In the rows, zero is written as 128.
The rows of Z fall into several groups, which share some directions, and each row is roughly a mix of its group's hidden directions.
Z (144 x 15):
[[155 144 174 158 149 120 119  98 104 113 113 133 134 166 142]
 [136 155 136 106 126 126 136 123 133 134 101 117 130 202 149]
 [131 134 114  91 132  76  88 117 144 111 114 119 166 129 128]
 [135 103 130 179 156 129 127 133 106 131 111 125 133  91 173]
 [ 92 155  95 107 155 112 133 160 117 135 150 102 116 146 100]
 [147 120 124 186 124 103 147 154 127 160 112 133 126  95 151]
 [131 124 137 178 165 112 149 133 123 137 108 148 146 104 171]
 [170 123 137  89 100 115 128 139 177 134 135 107 149 142 113]
 [139  97 104 113 125 133 111 159  96 144 129 164 148 143 171]
 [109 134  93 154 163 123 164 152 140 148 143 126 164 106 146]
 [158 111 108 119  75 138 139 149 160 152 114  95 125 130 144]
 [153 128 147  95 112 102 119 158 145 166 125 135 111 151  87]
 [124 141 132 102  76 141 113  96 130  94 145 131 106 136  92]
 [158 111 133 172 117 120 158 155 149 162 113 125 126  96 150]
 [139 124 102 155 111 153 158 164 128 160 165  98 123 121 113]
 [115 134 111 127 151 156 149 124 115 117 168 165 174 145 144]
 [129 133 168 129 150  84 111 126 130 141  76 141  99 128 125]
 [128 117 155 112 136 133 118 142 131 111 139  91  75 103  90]
 [152 145 138 137 132 140 137 124 115  99 129  84 128 178 167]
 [119 109 143 103 150 143 114 127 116 170 105 183 135 152 122]
 [122 141  92 152 140 136 153 117 144 115 150 101 182 119 151]
 [114 123 141 117 130 182 137  93 124 129 147 175 148 146 112]
 [148 102 186 112 119 154 121 112 142 122 111 142  90 118 113]
 [149 112 162 118 128 126  89 122 117 154 131 127 111 131  67]
 [125 144 111 153 102 109 151 124 161 182 106 141 145 120 107]
 [135 153 141 125  79 150 161 109 154 128 148 148 119 150  96]
 [146 130 181 124 159  84 102 118 130 104 118 144 121 114 110]
 [116 111  95 112 119 107 112 150 143 116 147 104 126  68 111]
 [125 130 118 135 125  87 123 156 146 143 124  90 101  85  94]
 [132 108 171 124 132 131 109 136 111 127 125 140  70 105  94]
 [141 153 137 126  97 131 108 109 108 118 145  96 107 169  85]
 [148 100 114 122 103 139 133 123 162 144 139 158 179  97 134]
 [118 120 129 170 121 172 163 140 115 166 126 134  93 121 125]
 [169 110 150 160 132 118  99 149  90 158 129 108 112 138 112]
 [146 102 147 161 166 127 118 151  95 160 101 125 118 131 157]
 [ 78 157  98  94 136 138 146 125 146 121 152 121 128 134  91]
 [133 138 140 116 124 123 123 123 160 143 121  70 109 126  76]
 [127 110 158 155 155 159  98 100  77 132 122 140 116 134 118]
 [ 83 148 114  95 121 101 127 147 123 121 123 151  81 125 105]
 [137 174 140 107 122  90 146 118 167 106 131 115 143 161 115]
 [156  79 138 145 142 138 127 152 135 129 132 118 133  74 155]
 [106 112 121 171 172 157 127 128  82 141 129 133 127 114 145]
 [143 125 110 190 124 118 142 129 113 140 129 144 163 109 165]
 [155 131 128 147  89 101 135 115 175 149  93 111 146 112 133]
 [139 131 100 134 120  66  94 140 125 114 126 100 146 100 132]
 [142 138 118  83  89  98 106 112 166 120 113 118 152 144 119]
 [150 109 137 117 125 105 113 115 150  84 132 145 163  89 157]
 [127 119 121 144 172 124 154 181 122 176 131 131 130 129 137]
 [123 126 118 128 105 186 166 117 140 118 170 150 142 128 126]
 [123 113 121 163 154 173 158 139 103 143 153 154 145 125 153]
 [ 67 142  86 118 153 154 157 134 125 127 144 135 130 123 130]
 [135 115 120 108  72 128 130 116 161 149 104 172 140 119 132]
 [128 123 115 138 114 136 162 133 162 179 115 168 159 122 133]
 [127 122 102 124 113 109 131 159 155 134 141  80 112  84 104]
 [174 104 166 104 109 147 116 106 162 109 138 117 145 121 116]
 [151 103 130 154 168 146 121 149 101 169 123 108 150 145 149]
 [133 133 136  92 117 124  91 103 114  67 147 114 127 142 121]
 [139  91  98 145 103 145 130 160 108 141 123 134 120 107 178]
 [113 117  93 141 163 112 107 140  98 105 151 118 158  95 149]
 [143 135 146  76 119 102 108 109 166 122 100 133 149 154 122]
 [166  91 130 146  94 156 114 114 113 132 128 156 154 123 162]
 [106 118 152 143 166 153 122  78 125 115 117 159 151 105 130]
 [ 89 123  85  84 102 150 138 136 152 127 146 134 124 108 111]
 [ 96 119 113 167 158 159 135 132  84 130 153 137 115 101 125]
 [136 131  89 166 111 126 162 144 151 154 138 108 161 106 145]
 [128 110  94 138  93 117 135 155 148 163 137 133 130  78 108]
 [118 125  99 109  99 148 113 121 103  82 130 110 115 143 172]
 [158 132 145 105  83  92 108 109 159  92 121 130 132 117 126]
 [102 133 121 127  82 155 130  80 133 109 127 166 121 112 114]
 [101 128 125  87 121 110 125 127 172 113 117 116 106  87  98]
 [172 115 115 158  85 128 122 128 117 108 135 108 146 126 172]
 [109 136 123 130 148 124 132 103 124 142 110 188 173 144 149]
 [ 81 122 125  89 139 165 131 108 134 135 127 172 125 125 105]
 [109 125 137 132 147 172 150  97 133 139 137 180 162 132 126]
 [128 151  92 123 116  73 127 150 148 145 105  94 140 137 137]
 [133 157 133  87  93 121 143 113 160 105 126 147 136 172 133]
 [105 146 113 126 147  76 102 118 129 158  82 132 144 133 119]
 [148  99 120  99 138 144 130 160 121 131 159 168 163 139 157]
 [111 136  89 146 153 112 139 153 122 177 104 112 149 143 149]
 [140  91 151 160 134 155 145 147 124 136 138 143 101  77 133]
 [ 76 133 108 110 145 170 149 107 125 122 133 168 140 134 138]
 [127 133 121 119 137 105 156 166 171 154 105  86 109 118 131]
 [145 156 145 168 165 120 141 120 105 137 138 128 159 172 134]
 [150  97 130  87  98 154 116 121 167 127 147 120 146 106 103]
 [138 100 162 135 163 151 139 146 124  98 131 111  96  99 158]
 [167 122 170 129 121  84 115 140 142 126  90 122 101 126 143]
 [117 142  98 133 125 158 163 129 138 133 181 140 167 133 111]
 [128 138 111  92  88 103 124 140 163 107 133  92 107 113 107]
 [129 124 144 102 164 125 130 121 139 115  96 148 154 154 182]
 [105 153  99 148 163  73 109 136 103 137 123 120 149 126 122]
 [126 109 122 127 163 149 113 148  92  98 178 106 127 110 124]
 [133 145 108 115 116 101 151 143 182 164 125 110 155 129 106]
 [142  95 152 145 138 184 147 131 119 106 155 130 114 103 148]
 [159 132 159 124 134  98 138 160 132 161 102 155 118 165 144]
 [167 101 176 119 122 159 138 147 136 123 127 113  87 135 137]
 [108 132 101  87 119 138 100 128  95  87 163 123 123 148 122]
 [114 129 120  98 107 153  95  95 100  81 150 126 123 144 118]
 [135 132 113 126 122  69 115 172 122 126 107 106  98 118 149]
 [161 126 122 179  94 132 115 122  89 110 157 108 127 123 133]
 [136 116 117 110  80 130 151 140 177 160 120 152 132 107 117]
 [136  98 163 152 142 181 148 132 125 147 136 129  97 104 115]
 [121 116 118  87 134 176 148 124 146 111 137 137 155 152 167]
 [172  90 152 107 110 158 138 144 167 133 143 115 131 110 126]
 [129 158 129 147 138  76 102 111 100 125 100 139 144 161 142]
 [132 135 139 116 107  84  88 137 110 134 113 123  86 130  89]
 [101 146 104  77  99 149 141 118 150 120 148 147 135 153 106]
 [121 134 131  78 122  97  94 140 130 112 117  99  92 138 100]
 [127 137 130 144 164 115 152 129 135 134  96 143 158 147 186]
 [131 106 142 170 149 147 162 143 142 146 135 132 119  74 130]
 [133 141 117 125 156  92 138 147 151 170  97 122 164 153 144]
 [111 163 108 159 110 107 117  78 125 124  96 106 145 140 128]
 [147 141 132 149 109 105 132  95 168 155  90 119 166 130 128]
 [117  81 106 139 126 169 120 128 114 147 133 153 142  84 141]
 [105 145 163 120 135 126 120  91 121 123  85 165 101 152 125]
 [ 99 113  99  77  90 149 136 139 151 124 124 152 110 113 134]
 [ 92 111 102  80 104 156 128 123 153 128 134 150 123 100 108]
 [126 139 138  94 132 115  97 123 119  81 145  86 102 136 101]
 [130 124 153 164 161 167 156 130 127 130 153  93 109 111 107]
 [105 118  90 109  99 124 108 144  91 127 119 171 114 135 157]
 [135 113 152 161 174 152 122 126  79 112 137 132 126 134 157]
 [135 131  78 109 112 120 121 150 133 123 168  88 162 131 120]
 [125 133 127 117 102 159 151 109 162 146 158 151 149 125  81]
 [105 129 151 113 150 112  93 101 104 122 116 182 125 126 104]
 [136 133 143 171 118 117 119  94 136 160  72 107 124 124 127]
 [ 74 125 107  92 146 145 149 132 155 139 125 160 127 104 117]
 [ 98 133 117  93 129 143 102 118  88  86 154 145 112 146 120]
 [141 110 163  94 121 129  99 126 116  76 139 132  90 118 125]
 [128 149 141 127 131  83 115 132 142 122 105  76  94 122 102]
 [131 107 124 125 143 119 141 135 171 158 127 155 170  83 121]
 [153 116 148 159 105 151 136 114 132  86 147  97 107  93 137]
 [125 136 107 160 125 126 149 115 130 159 118 172 178 136 153]
 [136 105 108 144 122 147 123 161  94 120 132  85  95 122 164]
 [161 137 127 174 126 138 132 110 103 119 148 122 171 156 156]
 [134 126 100 169 137 134 167 154 131 155 141 136 161 119 164]
 [165 118 133 165 120 152 109 115  85 142 154 127 156 156 125]
 [106 133  75 139 116 114 136 151 110 164 113 155 144 138 158]
 [132 130 130 142 150 102 136 135 123 139  88 159 148 145 186]
 [116 147 177 117 164 117 132  97 139 118  97 161 123 149 125]
 [145  98 156 132 145 155 120 153 101 106 150 104  83 109 129]
 [130 157  98 126 124  72 126 135 151 154 117 118 168 142 117]
 [137 125 124 170 120 161 158 113 122 153 135 168 163 136 151]
 [147 101 135  85 153 160 121 150 143 136 163 102 147 135 105]
 [ 93 150 125 164 177 154 153 113 101 131 145 136 140 140 124]
 [130 130 180 104 155 128 121 131 121 121  99 128  79 158 127]]

Here is one row of each group, with its name. Which group are the others in?
[143 111 129 159 126 173 134 119 101  90 166 110 131 114 152] : (93)
[144 127 127 104  90 122 124 158 142 140 127  85  82 137 102] : (92)
[118 151 161 119 155 101 110 111 135 114 121  98 102 127  77] : (87)
[154  97 143 104  87 129 106 115 166 129 118 124 127  91 106] : (26)

[129 108 119 141 138 146 121 166  85 114 152  95  87 116 142] : (93)
[154 135 143 115 114 105 139 126 191 146 118 101 145 120 100] : (93)
[133 118  85 130 146 100 118 153 138 145 142 104 179 103 134] : (26)
[162 117 157 110 161  94 126 139 166 133 118 135 168 122 139] : (26)
[131 147 155 136 145 102 114 112 102 133  90 161 127 174 147] : (92)
[109 108 154 117 163 121 117 138 134 119 127 132  93  73  99] : (92)
[123 122 100 137 124 129 128 115 118 132 125 178 181 130 170] : (92)
[145 117 173 144 156 162 134 123 106  91 140 108  99 132 146] : (92)
[132 102 110 106 134 121  92 159  80 135 121 148 125 149 163] : (93)
[162 119 146 153 130 143 124 135  89 158 130 156 140 174 144] : (87)
[143 141 122 153 155 118 137 161 107 174 154 117 145 159 104] : (87)
[161 119 148 129  79 166 161 128 155 111 152 133 114 126 134] : (26)
[150 101 140 162 141 172 165 143 135 147 151 140 143 107 146] : (93)
[128 107 143 120 142 141 142 122 147 155 108 193 156 121 148] : (87)
